(in the rows, 128 means zero)
One turn moves each row of this set onto another row. After a few examples, where does it send each row asked below?
vake: [ 95 117  91 124 116 138 114 113 134 143 171 116 145]
tatof: [148 136 143 104 117 116 135  85  96 118 111 131 114]
nasum: [134 104 158 115 130 116 113 109 131 123 166 155 138]
nimer: [ 83 117 127 140 141  93 143 104 122 112 103 142 151]
Mosam: [128 118 137 153 124 134  95 123 101 142 106 111 105]
Sov: [117 102 109 102 100 102 117 157 128 106 142 107 136]
betem: [150 144 123 111 138 126 130 127 135  94  98 131  91]
rud: [101 102 111 128 147 118 134  83 101 114 165 116 139]
numas: [113  90 111 100 116  96 141 140  98 145 124 120 114]
tegeb: [110 153 120 140 111 130 102 128 115  85 106 112 115]
gon: [ 93 119 113 145 149 138 128 107 129 145 169 125 148]
Riza: [121 121 116 116 160 130 151  95 136 141 170 139 141]
Rifar: [128 112  94  97 132 132 146 108 151 146 165 136 129]
nak: [132 132 133  93  94 139 103 106 118 109 110 109 150]
Vere: [111 152 115 121 138 138 115 115  88 111  98 160 115]
Kep: [106 125  97 141 157 134 133 124 157 144 156 129 148]
zan: [118 147 126  93  91 135 111  98 119 116 106 111 140]
fefa: [127 122 128 152 118 125 108 125  89 144  95 122 113]
ler: [135 146 114 137 142 132 111 131  97 118 103 168 112]
niri: [ 90 129 108 138 162 125 136  96 128 115 160 120 156]
puf: [119 117 108 140 176 122 151 112 147 130 153 134 138]
Zup: [102 145 122 139 121 129 100 117 116  94  94  98 121]
Leza: [124  86 111 146 158 119 149 109 124 138 155 128 118]
Numoz: [112  96 109  76 118 112 132 148 134 113 127 106 118]
laga: [162 140 125 120 137 111 133 121 139  99  96 130 106]
Naku: [107 114 105 125 120  90 137 155 107 103 133 122 102]
Puno: [128 127 135 124 123 166 101 142 136  90 116 141 126]
Radab: [127 132 138 107 116 162 126 127 135  82 112 148 127]
soro: [105 156 111 112 109 103 125 121 149 119 144 166 143]
tob: [159 125 123 122 114 135 105 139 148 145 104 122 116]
Fut: [ 79  95 154 118 128 143 125 108 131 140 136 135 121]
romin: [120  99 110  95 121  91 109 133  87 132 142 115 128]
difik: [ 90 138 105 103 149 130  96 132 158 141 128 145 114]
napun: [149 134 131 101 131 114 122  92  84 123 102 133 116]
per: [109 115 104  93 141  94 121 140 103  96 137 114  97]
gik: [110 128  80 108 157 107 145  98 142  99 144 123 141]
voz: [104 138  99 110 153 128 142  97 145 125 162 130 159]
zupep: [123 107 123 127 183  93 101 116 133 117 118 142 139]
Fodo: [125 106 132 115 128 151 101 116 101 131  90 137 160]
Nopeb: [148 107 133 113 124 140 122 117 109 131  91 152 159]
vovo: [102 116  76 151 152 115 129 130 149 117 140 117 137]
fili: [151 111 131 116 108 145 117 139 145 140  95 117 122]

zupep goes to difik
Zup goes to zan
puf goes to Kep
And these:
romin goes to per
vovo goes to vake
nak goes to napun
Radab goes to Nopeb

One turn moves each row of this set onto another row. After a few examples, where does it send each row asked below?
Vapo: [152 139 133 168 135  73 161 144 169 120 122 171 140 173 153 126 116 112
 130 106 120 150 125 137 134  98 113 144]
Mokur: [124 107 127 130 119 118 124 100 119 122 111  99 130 127 126 110 129 131
 134 165 115 147 149  94 106  83 135 138]
nas: [144 137 123 166 120  71 157 141 171 114 134 169 147 161 157 109 112 118
 140 112 104 140 120 129 129  88 106 149]
ner: [123 119 142 156 126 129  98 132 155 155  72 119  85 115 141 145 124 124
 129 105 148 119 112 101 144 129 112 178]
Zemo: [160 155 138 155 144  87 148 156 158 135 134 159 120 165 157 128 115 120
 135  91 118 144 116 156 128  86 107 137]
toler: [161 147 136 154 135  81 172 152 170 121 136 156 127 157 153 128 114 119
 128  98 109 144 119 147 120 101 121 136]
fone: [143 147 123 163 122  77 143 149 162 122 142 164 140 156 160 105 109 118
 148 106 102 133 115 135 129  76 100 149]
Mozip: [130 107 131 127 124 120 137 102 124 121 108  98 123 130 121 118 133 132
 127 163 118 152 152  99 104  93 142 133]
Nezo: [123 111 128 128 132 137  88 133 141 155  78 106  94  98 114 145 121 134
 128  99 131 113 127  95 127 139 150 149]
Kago: [137 114 138 120 132 127 137 106 121 127 111  91 111 128 122 124 134 134
 126 155 120 151 149 109  99  94 146 125]
fega: [121 113 138 159 122 123 101 129 156 151  68 123  91 116 140 143 124 121
 128 109 150 120 114  95 145 130 113 179]
bem: [107  96 111 141 129 118  83 152 110 136 100 145 154 118  93 113 106 129
 131 128  97 125 133  78 125 122 164 139]
bal: [110 109 116 136 122 129  68 128 135 154  81 112 108  96 121 127 116 135
 140 108 124 106 123  85 134 121 136 161]
Teme: [162 148 139 159 143  82 161 152 167 127 126 164 127 170 153 132 116 115
 127  95 122 148 122 149 130  99 116 139]
tepup: [131 121 131 120 128 133 115 112 111 133 121  88 111 122 127 112 129 139
 141 154 112 144 141 110 103  72 132 131]
silem: [145 150 129 165 123  77 134 142 161 129 132 162 132 161 161 106 114 118
 147 100 112 129 114 145 133  78  94 157]
vur: [151 139 132 167 124  70 160 136 174 120 121 165 137 169 153 118 118 114
 129 103 119 140 124 141 132 103 112 154]
rara: [118 114 123 130 130 136  73 135 135 159  82 107  97  96 120 135 119 136
 138  98 126 107 122  95 128 125 141 155]
gasol: [105 112 123 139 158 121 111 163 104 129 130 155 155 128 100 126 117 133
 100 111  92 139 134  86 125 119 171 129]
padof: [126 100 125 130 143 127 109 156 117 139  97 134 134 119  85 135 111 130
 114 114 102 134 135  93 116 143 182 123]
dabu: [143 140 127 170 119  71 146 136 168 120 125 168 142 167 160 109 117 115
 140 105 115 134 120 137 135  88 102 160]
Rozu: [105 120 122 135 158 128  97 169  96 134 137 149 147 123 103 121 114 136
 107 106  88 132 128  95 123 106 164 126]
pepir: [113  96 120 140 121 123  92 121 149 143  70 118 116 101 115 136 120 128
 128 113 132 116 133  76 135 144 149 161]
gef: [117 114 138 160 121 123  95 128 155 152  69 122  92 115 142 140 122 122
 130 110 149 118 113  95 145 128 112 181]
dig: [154 157 133 157 129  86 138 149 161 134 136 156 120 159 160 115 117 123
 144  89 112 129 114 158 128  78  99 150]
kases: [137 120 136 118 133 133 127 111 115 132 118  87 105 125 123 121 132 139
 132 148 116 147 145 114  99  83 139 124]
fotol: [143 148 126 166 132  77 132 148 157 128 134 170 139 165 162 109 110 118
 147 105 112 139 115 138 138  75  97 150]
Zus: [107  98 115 142 119 123  78 123 142 146  73 117 118 101 120 125 119 130
 136 113 127 110 128  76 135 130 140 165]
Lopi: [123 101 126 133 129 128  97 126 147 146  72 109 103 103 113 145 121 130
 124 104 133 119 132  87 129 148 154 154]
Lek: [122 114 121 125 144 137  75 166 101 154 111 130 124 111  94 121 104 137
 136 109  95 121 122 102 116 113 163 126]
loma: [160 157 135 151 135  89 156 156 164 127 142 153 119 154 156 123 111 123
 136  92 106 138 114 154 119  85 112 137]
Lesip: [110 107 111 133 134 128  70 158 101 147 110 137 141 111  96 111 105 133
 140 119  96 121 124  87 122 108 157 135]
pid: [100 112 117 141 153 120 104 161 100 128 131 154 157 126 101 121 115 131
 105 113  91 136 131  86 127 113 168 132]
Kuro: [152 157 128 155 129  86 141 155 158 128 146 158 126 152 160 112 108 124
 146  97 102 132 111 148 123  74 101 142]
sumad: [145 138 127 172 129  70 145 144 164 121 125 173 147 172 157 114 114 112
 138 110 117 145 121 131 138  87 105 152]
Seko: [101 116 118 139 155 122  97 164  97 131 134 153 154 124 103 118 114 135
 108 109  88 132 129  89 126 105 163 131]
peve: [152 140 130 163 127  73 172 143 174 115 132 164 139 161 154 122 113 116
 129 108 109 144 124 134 124 101 119 144]
duto: [119 115 138 159 122 126  93 130 154 153  72 123  89 114 143 139 122 123
 131 109 149 116 111  96 145 123 108 182]
mavo: [160 155 140 155 136  87 153 149 165 133 133 155 114 162 156 124 118 122
 134  88 118 134 116 161 127  92 109 146]
Doto: [108 115 124 135 161 126 113 166 102 131 131 149 148 125  97 128 118 132
  98 105  94 136 131  94 120 119 174 126]
sevu: [121 118 139 157 124 126  94 130 154 156  72 121  86 113 143 142 123 123
 131 105 149 117 109 100 144 124 110 179]
nebe: [129 111 128 122 147 137  95 165 110 149 105 128 122 114  89 133 108 135
 123 107 101 129 129 106 112 128 175 119]
livib: [124 114 126 127 121 124 114 106 113 127 117  97 121 124 127 105 128 136
 141 161 112 143 144  98 105  73 129 137]
fub: [152 156 131 159 138  86 133 156 152 135 139 163 125 164 160 117 110 120
 144  96 113 139 112 150 132  73  99 143]
dozug: [158 147 140 161 132  79 164 143 174 124 124 158 125 166 154 127 121 116
 129  95 120 139 122 151 128 104 117 148]
Zilo: [122 116 140 157 125 125 100 129 156 152  69 120  86 115 139 145 123 123
 126 107 152 119 114 100 144 133 115 176]
dakid: [108 119 124 133 162 128 106 169  98 135 135 147 144 123 100 127 116 134
 103 103  93 134 128  99 122 113 170 124]
ruma: [117  93 119 137 133 118 103 150 118 134  94 143 150 122  88 125 110 127
 120 127 101 133 137  80 123 138 176 132]

Mozip goes to Mokur
Zus goes to bal
ruma goes to bem
And these:
mavo goes to dozug
fone goes to Kuro
sumad goes to fotol
dakid goes to Doto

One turn moves each row of this set onto another row. After a few examples, where does it send each row asked below?
bikan: [140 118 120 111 106 128 130 104 155 117 131 140 125 123  80 130 140 118
 136 125 116 152 131 149 133 125 158 124 121  91 126]
deba: [130  86 122 121 126 128 111 125 153  92 173  88 136 145 130 102  94  92
 111 118 116 157 111 132 121 144 176 122 120 188 136]
visig: [181  98 131 147 131 125 164 101 176  88 133 137 122 153 137 126 131 131
 134 101 133 103 150 130 121  83 152 140  99 153 156]
Volo: [117 107 140 150  98 124 151 130 160 125 158  92 146 130  96 133 159  94
 156 118 151 148 171 148 159 126 145 123 100 116 158]
gudek: [166 126 158 124 133 163 154 112 164  91 175  95 115 158 137  98 147 118
 135 124 162 170 131 116 141 106 131 139  64 124 129]
gir: [154 113 116 101 127 122 143 144 158 130 121 134 138 148 123 175 143 144
 144 123 112 133 139 100  87 110 153 115 102 166 141]
Zuze: [132  98 147  65 144 129 141 124 148 120 145  89 158 130 131 152 132 117
 138 111 109 159 129 137 129 122 187 124 143 144 161]
Buno: [156  89 145 132 100 139  93 123 146 177 153 106 136 143 135 136 144 114
 117 124 117 179 118 149 121 153 155 115 106 151 145]
mivef: [140 120 144 110 129 120 154 152 150 107 114 121 160 161 115 178 109 128
 129 122 141 149 136  98 105  97 170 121  93 171 148]
botat: [140 119 125 125 184 148 174 105 146 139 142  96 102 151 129 131 127 110
 128 133 120 187 123 144 128  87 124  68 105 153 135]
rivet: [145  84 120 162 114 142 137  95 154 138 158  90 104 122 129 119 137 129
 152 127 130 132 157 131 125 112 109 158 116 119 107]
Zuta: [155  95 106 131 113 187 131 104 120 147 115 114 132 180 123 126 167 142
 134 123 122 169 158 143 114  95 159 116  92 156 133]
padam: [127  96 149 146 182 168 114 108 156 124 150 109 148 119 100 128 125  91
 137 161 158 143 134 116 117 149 151 123 123 144 118]
Zud: [111 123 112 126 132 173 140 109 176 152 139  93 109 177 118  86 101  91
 149 127 123 145 146 146 149  91 154  96  98 141 131]
tiret: [153  78 145 121 123 147 156 104 155 143 182  87 127 164 160 107 134  83
 135 138 123 160 133 155 156  86 162  73 105 160 142]
fala: [141 109 149  86 151 109 140 128 164  97 139  92 142 121 110 158 120 108
 104  99 129 153 131 112 149 127 179 113 132 132 153]
Vifiv: [185 110 139 178 134 155 132 126 128 149 147  93 164 138 109 127 140 111
 110 106 124 162 157 139 135 125 132 103 113 183 133]
bako: [155  97 138 124 132 172 161 149 138 112 144 111 140 179 150 140 153 119
 109 118 146 144 153 100 118 144 107 127  70 129 121]
Denu: [147  88 113 132 139 177 110 119 132 161 141  89 153 147 144 138 129  57
 110 107 111 144 123 143 126 124 140 150 106 151 116]
fuga: [122  84 131 148 124 130 137 134 181 107 143  88  77 165 160 128 108 107
 104 127 143 144 146 144 140  91 151 132 106 181 168]
tol: [154  78 154 145 126 129 167 105 154  66 142 120 136 150 133 155 138 121
 143 110 140 111 122 123 106  94 150 133  91 172 159]
ranu: [131 113 117 120 127 153 142 129 130 131  74 110 129 178 113 140 114 128
 124 140 129 129 145 141 139  67 143 142 106 136 119]
Taz: [123  94 147 110 172 182 169 130 150 127 123 122 161 173 123 133 138 104
 132 138 152 137 165 128 132 146 148  97 116 119 146]
kenev: [143 110 106 107 132 137 169 120 151 134 171 126 143 140 130 132 150  79
 163 146 132 192 142 156 115 108 148 118 120 111 125]
lilis: [127  83 152 140 137 124 137 130 172  90 152  97 103 146 175 124 121 140
 117 143 147 134 128 137 134  94 149  92 101 168 178]
nep: [132 118 164 135 157 187  97 108 160 128 139  77 103 143 118 123 144 110
 123 147 163 172 121 116 138 104 157 132  80 165 141]
dud: [148  93 137 132 145 113 102 126 170 100 142  89 128 153 134 106 108 125
 107 104 128 152 105 123 129 162 158 106 114 180 160]
nof: [ 88 100 108 123 109 152 109 127 125 127 121 108 144 166 125 119 129 115
 128 129 143 131 136 129 128 104 170 112  43 128 135]
rubul: [153  70 119 151 131 127 168 109 145 116 146  85 124 172 132 130 119  78
 151 136 125 121 121 130 125  93 107 139 100 171  97]
mif: [134  84 127 129 172 128 143  80 121 120 135  97 136 140 153 123 115 110
 139 115 133 141  95 144 112 112 124 155  81 116 118]

lilis goes to dud
nep goes to padam
Volo goes to nof
And these:
bikan goes to ranu
visig goes to fuga
rivet goes to Zud

